Families of rows that turns and mirrors carry onto each other, the same ones carrying the whole set onto itself: the rest of each named row's family, in list order
4 families of 8 rows
z_21: [ 18  -9  22  23 -13  14  18 -12  10 -26  11 -13 -13  23   1]
z_787: [ 10 -13 -46 -20  15 -21 -16  33 -25   6  12  27  19   1   7]
z_520: [ 30  -2 -25   4 -11 -34 -32  -9 -19  12  -2 -20 -15 -33  24]
z_302: [ 17   1   8  35 -28  -1  -1 -24  30  -7  -2 -22 -20 -12  11]
z_401: [ 36   6 -27   4  -1 -35 -38 -19 -24   5   5 -12  -5 -32  11]
z_712: [-12  -4  33  10   3  20  26  -3   9  -3  -9  17 -24  26 -15]
z_274: [ 26  -7 -35  14  -7 -15 -24 -21 -38  25  -4  -1   1 -29  14]
z_731: [-30   7  26 -16   4   1  21   7  12 -33 -13   8   1  16 -18]
z_716: [-32   3   4  -8   6  -8  19   9  28  -8 -20  20  -6  29 -29]
z_676: [-33  12  18 -14  -5  -1  16   8  21  -7 -17  26  -3  23 -23]
z_129: [ 14   3  27  22 -26  21  13  12  23 -13  13  -2 -14   1  18]
z_490: [ 13  -2   1  21   9  21   5 -28  37 -31  14  14 -15  -9 -10]
z_755: [-25 -26 -41 -38  13 -22  -8   3 -23  -1 -28  34   0 -12 -10]
z_790: [-19 -26 -31 -27  10 -31 -26   5 -29  -3 -14  32  17 -31   0]
z_214: [  7  -7  13  27  -9  16  -3 -36  19 -30 -11 -15 -23 -24   6]
z_943: [ 19  10   4  35 -23   0  -7 -34  26 -14   9 -17  -7  -8  -3]
z_554: [-12 -15 -27 -36  -5 -17 -21  18 -18   8 -10  41  -8 -41  20]
z_342: [ 21 -11 -30  -4 -14 -37  -8 -13 -32  -8   4 -21  10 -38  29]
z_413: [ 24   5  15  36 -17  16  -2 -14   2 -20   9 -23  -2  11   2]
z_445: [  8 -17 -31  -4   4 -43 -20   2 -34  -2   7  -8  27 -32  23]
z_115: [-14  -9 -31 -40  16 -33 -22  26 -17   4 -19  25  -3   9 -14]
z_675: [-24   1  15   7  18  23  12   4   6  -3 -26  18 -14  25 -27]
z_997: [-11  -5  26  -9   7   5  31 -12  15 -34   1  11  -9  18 -17]
z_668: [-10 -27 -29 -12   2 -27 -24  33 -41  16  -9  18  23  -6  10]
z_476: [  6 -17 -26   6   2 -24 -30  -6 -41  28 -10  11   7 -42  16]
z_221: [ 19  11 -25 -19   2 -33 -19  -2 -29  -5  23  16  20 -41  23]
z_248: [-12  -5  11  -3  16   5  38  15  38 -27   1   3 -12   8   2]
z_822: [-11 -13 -25 -31 -10 -21 -11  32 -41   8 -13  25  17  11  -3]
z_547: [ 20 -16 -40   5  15 -17 -13  13 -20  33  -1   9 -14 -31  31]
z_477: [-17   0 -18 -43   2 -31 -25  26 -23   7 -22  29  -2  -2 -12]
z_847: [  7  -6  27  19  -8  23   8 -36  17 -25  -1   4 -27  -5  -7]
z_64: [ -6  21  29   9   8  28  16  -3  14   0   3  37  -9   6 -16]

Same family as z_676: z_520, z_302, z_401, z_716, z_943, z_115, z_477
Same family as z_997: z_21, z_712, z_790, z_445, z_668, z_476, z_847

